In the data rows, zero lies at 4.5, halfway between 4 and 5.
Here are some points:
[4 5 2 5 5 4 5 4 4 4 4 6 3 5 6 3 4 7 5 3 4]
[2 5 4 3 3 6 3 4 5 4 4 3 6 4 5 5 5 6 3 3 5]
[5 5 5 4 4 4 4 5 4 4 5 5 6 3 6 4 6 6 3 4 3]
[7 5 4 3 5 2 6 6 4 5 4 4 3 5 5 5 4 0 7 4 5]
[7 8 4 4 4 3 6 3 4 5 3 4 8 3 4 4 6 7 1 6 5]
[3 2 3 6 6 4 4 8 6 3 5 7 0 7 7 4 2 0 8 2 4]
[5 4 6 3 5 4 5 4 5 4 4 4 5 5 4 4 5 7 4 6 5]
[5 5 5 4 6 3 6 3 4 5 6 4 7 4 3 3 6 3 4 6 4]
[6 9 9 2 5 3 4 2 3 2 2 2 9 2 4 5 9 9 0 8 2]
[5 1 6 7 5 6 2 5 6 6 7 1 4 5 4 6 5 4 5 4 6]
[5 7 6 3 5 3 6 4 4 4 3 3 6 4 4 5 7 8 4 6 5]
[2 5 2 5 3 4 7 6 4 3 6 2 5 7 4 7 6 0 8 3 6]
[2 4 6 5 6 6 1 5 4 4 4 4 2 3 5 5 4 5 4 4 4]
[9 7 9 2 3 2 6 7 1 2 1 3 9 2 5 6 9 9 0 7 4]
[9 6 2 5 5 4 3 3 3 7 3 4 6 3 6 4 4 5 3 3 3]
[6 2 4 5 4 5 5 5 5 5 4 6 7 6 6 4 4 3 2 2 5]
[4 4 5 6 4 5 3 6 8 5 5 5 4 4 5 6 4 4 4 4 4]
[6 7 3 4 4 4 6 3 4 6 3 4 6 4 4 4 5 5 3 5 5]
[4 2 4 4 5 5 5 5 5 4 5 5 3 6 5 3 3 3 5 3 4]
[4 5 2 7 4 5 5 4 6 6 5 6 2 5 4 4 3 6 4 6 5]
[6 6 4 4 4 4 3 5 6 6 4 3 4 2 4 6 5 6 4 5 4]
[5 4 5 4 6 3 4 7 5 3 4 5 3 5 6 5 5 2 5 3 3]
[4 7 6 4 4 5 7 3 3 4 5 7 7 3 3 3 6 8 3 7 3]
[5 5 3 6 3 5 5 4 5 5 3 5 4 5 5 6 5 6 4 4 5]
[7 9 6 3 5 4 4 3 2 3 0 5 7 4 6 5 6 6 3 3 1]
[1 2 1 7 5 6 3 5 8 8 8 7 0 3 3 5 2 0 9 3 5]
[4 6 4 4 5 3 6 4 5 4 4 4 4 5 4 5 5 6 5 6 5]
[6 6 5 6 3 4 5 3 5 5 3 5 6 5 5 7 6 8 2 5 5]
[5 6 6 5 6 3 6 6 4 3 4 6 4 4 6 4 6 7 3 5 4]
[4 5 3 8 7 5 3 4 5 4 5 8 0 5 5 3 2 3 8 6 2]
[0 4 0 7 5 6 4 6 8 4 6 5 0 8 5 4 1 0 9 3 5]
[5 7 6 4 5 3 5 5 4 5 7 3 7 1 3 4 8 5 1 7 5]
[7 8 5 5 3 4 6 3 4 5 4 5 6 3 3 4 7 9 1 7 4]
[9 9 9 3 3 3 6 3 1 4 1 4 9 2 4 5 8 8 0 8 5]
[6 7 6 7 7 4 5 3 4 4 4 7 4 4 4 3 5 6 5 6 2]
[2 4 1 9 2 8 2 8 7 2 4 4 0 7 5 8 2 2 8 3 2]
[5 5 2 5 4 5 3 5 7 6 5 4 1 3 4 6 3 4 6 5 4]
[3 4 3 5 5 4 4 4 6 8 7 5 3 2 3 6 5 2 7 4 4]
Here are 16 more points, each followed by its number:
[6 6 9 0 2 3 8 4 0 2 5 3 9 2 4 4 9 9 0 6 5] 0
[6 7 7 5 5 2 6 6 3 3 4 5 5 4 6 4 8 8 1 6 4] 1
[4 0 4 4 4 5 4 5 8 5 6 2 1 7 3 6 2 0 7 4 7] 2
[5 0 2 6 3 6 5 6 6 5 5 7 4 7 6 4 2 0 5 1 5] 3
[3 6 4 5 4 6 3 4 3 5 5 5 6 3 4 4 4 3 4 4 4] 4
[3 5 4 4 5 6 4 4 3 5 5 5 6 3 4 4 4 4 3 4 4] 5
[6 8 3 5 5 4 5 3 3 4 2 5 4 5 5 5 5 3 6 4 3] 6
[3 5 5 5 5 6 1 5 4 4 1 5 4 5 6 6 3 5 5 4 4] 7
[3 5 2 6 6 5 3 5 3 5 5 5 3 4 6 3 4 6 8 3 4] 8
[2 0 3 5 6 7 2 6 3 4 4 5 1 7 7 4 0 2 9 2 5] 9
[7 3 4 4 5 2 7 4 6 4 4 4 3 6 4 4 5 6 6 5 5] 10
[9 4 8 3 3 3 5 8 3 3 3 4 6 4 6 6 6 8 1 6 4] 11
[6 9 8 3 5 3 6 2 3 3 5 2 9 2 2 5 9 9 1 8 3] 12
[3 4 3 6 4 6 4 3 8 5 5 7 3 5 3 3 1 3 5 6 3] 13
[6 8 8 3 5 4 5 2 3 2 2 4 7 5 3 6 7 4 4 6 2] 14
[4 4 6 3 4 4 5 4 5 4 4 4 5 5 4 4 4 6 4 5 5] 15
Which of these numbered points is nearest to each point below, ignoring the direction in which the first points spread most? Its number follows each.
[5 6 6 5 6 6 3 2 4 5 4 6 5 4 3 3 3 2 6 6 2] > 14
[7 4 7 2 4 3 5 4 5 5 4 0 6 4 3 6 6 5 2 5 6] > 2
[0 1 1 5 4 6 4 6 8 5 6 5 0 7 4 5 0 1 9 3 6] > 15
[1 2 1 6 5 7 3 5 4 6 6 6 2 5 5 3 2 3 6 2 5] > 5
[4 6 3 5 6 6 3 4 4 3 2 7 2 6 6 4 2 2 8 2 2] > 6
[3 4 4 7 6 4 5 7 5 4 5 7 1 6 6 4 3 4 6 5 5] > 1
[5 3 6 3 5 5 3 5 1 4 3 4 6 4 6 4 4 7 6 2 4] > 9
[6 8 5 4 5 4 4 3 3 3 1 5 6 5 6 5 5 5 5 3 1] > 6
[6 7 7 3 4 5 2 3 3 3 0 4 8 3 6 7 6 8 1 5 4] > 7
[3 1 3 4 6 6 3 6 2 4 4 5 2 6 7 4 1 3 9 2 5] > 9
[0 1 0 7 5 7 3 6 5 6 7 7 0 5 6 3 1 1 8 1 5] > 5
[7 6 4 2 5 2 5 6 4 5 3 4 4 4 5 6 5 2 6 4 5] > 6
[2 3 7 3 3 5 7 5 2 2 6 5 7 5 4 4 6 7 3 5 5] > 0
[1 3 3 6 5 8 1 5 5 4 2 6 1 6 6 6 0 2 8 3 4] > 7
[8 4 6 4 6 2 7 5 4 4 6 4 6 5 5 3 7 8 3 5 4] > 10
[4 2 4 5 5 4 6 7 7 4 6 4 0 7 4 4 3 4 7 7 7] > 10
[6 8 8 3 4 5 2 3 2 3 0 3 8 3 6 7 7 9 0 5 4] > 7
[4 5 5 4 4 6 1 4 4 4 1 5 4 4 6 6 4 6 4 4 4] > 7
[8 3 5 5 3 4 6 5 4 5 4 6 8 5 6 4 5 4 1 3 5] > 3
[8 7 5 2 5 1 6 5 3 4 3 3 6 4 5 6 7 3 4 4 5] > 6
[3 4 3 4 4 7 5 3 2 5 4 6 5 5 5 3 3 4 6 3 5] > 5
[7 5 5 4 7 3 5 5 2 5 4 4 4 4 5 4 5 3 5 4 5] > 6
[7 6 4 2 5 2 6 5 4 4 3 3 4 4 4 6 6 2 6 4 5] > 6
[9 6 7 2 6 1 8 4 3 3 5 3 9 4 5 3 9 9 0 6 4] > 10
[3 6 5 5 4 5 4 3 5 4 5 5 6 4 4 4 6 4 4 4 3] > 4
[5 2 4 5 6 3 6 6 6 4 6 5 3 6 6 2 4 5 6 4 4] > 10
[2 2 4 5 5 5 4 5 7 4 5 5 1 6 4 4 2 3 8 5 5] > 15
[4 1 4 6 3 5 4 9 5 3 5 7 0 6 6 5 1 1 8 4 5] > 11
[3 2 2 5 5 4 6 5 7 4 7 6 1 7 5 2 2 3 9 3 3] > 10
[9 9 9 1 5 2 5 1 0 2 0 3 9 2 6 6 9 9 0 5 1] > 6
[2 2 3 6 5 6 4 5 4 6 6 5 3 5 4 4 3 1 7 4 6] > 5
[4 5 4 4 4 6 5 2 1 5 3 5 7 4 5 4 4 6 4 3 4] > 5
[7 3 4 5 3 4 6 5 4 5 4 5 7 6 6 4 5 4 1 2 4] > 3
[5 1 2 6 4 5 5 6 6 6 6 7 4 6 7 4 2 0 4 2 5] > 3
[3 7 4 3 4 4 5 3 2 4 4 4 6 3 4 5 6 8 6 6 5] > 8
[7 5 5 4 5 4 3 5 2 5 3 2 5 4 6 5 5 6 3 2 4] > 9
[7 2 4 5 3 5 5 5 5 6 4 5 7 6 6 4 5 4 1 2 5] > 3
[5 5 7 3 4 4 5 4 5 4 4 3 6 4 4 4 5 8 3 6 5] > 15
[3 4 2 6 4 6 4 3 8 5 5 7 3 5 3 3 1 3 6 6 3] > 13
[7 3 8 5 3 6 3 4 4 3 1 6 5 5 5 7 4 4 3 4 3] > 7
[5 2 3 5 6 3 6 6 6 4 7 6 2 6 6 2 3 4 6 4 4] > 10
[6 4 4 4 6 5 2 5 2 5 4 3 3 4 6 4 4 4 4 2 4] > 9
[8 9 9 3 5 1 6 5 1 3 2 4 9 2 6 5 9 9 0 7 4] > 1
[4 5 5 6 6 3 5 6 5 3 5 6 2 5 6 4 5 6 4 5 5] > 1
[5 6 6 6 4 5 5 5 4 5 3 7 6 4 4 5 4 2 2 7 6] > 4
[4 2 1 6 6 6 2 6 4 5 5 4 0 5 7 4 1 1 7 1 4] > 9
[3 5 1 7 5 4 3 8 7 5 4 6 0 5 6 6 3 3 6 5 6] > 1
[6 1 2 6 4 5 5 6 5 6 5 6 5 6 6 4 3 1 4 2 5] > 3
[9 9 9 0 4 0 7 3 0 3 0 0 9 1 4 7 9 9 0 6 4] > 6
[9 9 9 2 5 1 7 3 0 3 1 3 9 3 5 6 9 9 0 7 5] > 6
[7 9 5 3 3 5 4 1 4 6 2 3 9 1 3 5 7 9 0 6 4] > 4
[2 2 5 3 3 5 5 6 3 4 7 3 5 4 4 4 5 6 4 3 6] > 0
[5 5 4 6 4 5 4 2 7 5 5 6 5 4 3 3 3 5 3 6 3] > 13
[4 5 5 4 4 5 5 3 4 4 6 4 7 4 4 4 6 7 3 4 3] > 5
[4 1 3 6 4 6 4 5 5 5 2 8 1 8 6 4 0 0 8 4 6] > 9
[9 9 9 4 6 3 5 2 1 3 2 5 9 2 4 4 9 9 1 8 1] > 14
[1 5 2 5 4 6 5 4 3 5 5 6 3 4 4 4 3 5 9 4 5] > 8
[7 4 4 4 6 3 5 4 5 5 5 4 6 5 5 3 5 6 4 5 5] > 10
[7 7 5 3 7 2 4 4 4 5 4 1 7 5 5 5 7 4 3 4 5] > 6
[7 7 6 5 6 3 3 5 5 3 3 4 4 4 5 6 6 5 4 4 1] > 6
[5 6 5 3 4 6 5 2 1 4 2 5 8 4 5 4 5 8 3 3 5] > 5
[6 7 5 4 4 5 5 2 6 5 4 5 7 3 3 3 5 7 1 7 3] > 13
[4 6 2 7 1 8 2 7 6 2 3 3 1 6 5 8 4 4 6 4 2] > 7
[6 1 3 6 3 5 5 6 5 6 5 6 5 6 6 4 3 2 3 2 5] > 3
[8 8 9 2 4 3 4 3 0 3 1 2 9 2 5 6 9 9 0 6 4] > 7
[7 5 1 6 5 5 3 4 4 7 4 5 4 4 6 4 3 4 5 2 3] > 6
[7 7 8 2 4 3 5 3 3 4 3 3 8 4 4 5 7 9 1 6 5] > 15
[3 7 5 5 5 4 5 3 5 4 6 4 5 4 2 4 6 4 6 7 4] > 12
[9 9 9 4 6 2 6 2 1 3 2 4 9 1 4 4 9 9 0 8 1] > 6
[4 7 2 6 5 4 4 8 6 5 3 5 2 4 6 6 5 5 4 5 6] > 1
[4 0 1 7 4 6 4 7 7 6 6 7 2 7 6 3 0 0 6 1 5] > 3
[5 6 3 7 4 5 5 3 6 5 5 6 3 4 4 4 4 6 3 6 4] > 13
[8 3 7 2 4 3 5 4 5 4 4 0 6 4 3 7 7 5 2 5 6] > 2
[4 3 5 4 5 4 4 4 5 4 4 4 4 5 4 4 3 5 5 6 5] > 15
[2 3 2 4 5 5 4 5 7 4 5 4 0 6 5 5 2 2 7 3 5] > 15
[3 1 4 5 5 5 4 5 6 4 5 6 2 6 5 3 2 3 6 3 4] > 15
[5 5 5 7 4 7 5 2 1 3 3 6 5 6 5 6 6 9 6 3 3] > 8
[9 5 9 0 3 2 5 3 3 4 4 0 9 3 3 7 9 8 0 6 6] > 2
[4 8 6 4 5 3 6 2 4 4 6 3 7 3 2 4 7 6 4 7 4] > 12
[2 2 3 5 5 6 4 5 7 5 5 5 0 6 4 4 1 2 8 5 5] > 15
[3 1 3 4 5 6 3 4 5 6 6 4 4 5 4 3 1 0 7 3 6] > 5
[6 7 6 6 6 4 4 3 3 4 3 6 5 3 5 3 5 7 5 7 2] > 8
[5 9 7 3 5 3 6 2 4 3 5 2 8 3 2 4 8 7 3 8 3] > 12
[3 3 4 4 5 5 4 4 6 4 5 5 2 6 4 4 2 4 6 5 5] > 15
[3 2 5 3 4 5 5 6 3 4 7 3 5 4 4 4 5 6 5 3 6] > 0
[4 0 4 4 4 5 4 6 7 5 6 1 1 6 3 6 3 1 6 4 7] > 2
[3 1 4 9 4 7 3 6 5 4 6 7 0 6 6 6 3 3 6 3 5] > 1
[9 5 6 4 3 3 6 4 3 5 3 4 9 4 6 5 7 6 0 3 5] > 3
[1 5 3 6 6 5 5 4 6 4 7 5 2 5 3 4 4 2 8 6 4] > 12
[6 2 4 6 3 5 5 6 5 5 5 6 7 6 6 4 4 2 2 2 5] > 3
[9 9 9 1 4 2 5 2 2 4 1 0 9 2 2 7 9 9 0 9 6] > 2
[5 5 4 3 5 4 3 6 4 5 2 4 4 4 6 5 4 8 8 5 5] > 8
[3 8 5 3 4 5 5 3 2 4 4 4 7 3 4 4 7 8 5 6 5] > 8
[0 2 1 6 5 5 3 6 8 5 6 5 0 7 5 5 0 0 9 2 5] > 15
[1 1 6 4 3 6 7 6 3 3 7 6 4 6 4 3 4 5 5 4 5] > 0
[5 3 5 4 4 4 5 5 5 4 5 5 5 5 5 4 4 5 4 4 4] > 15
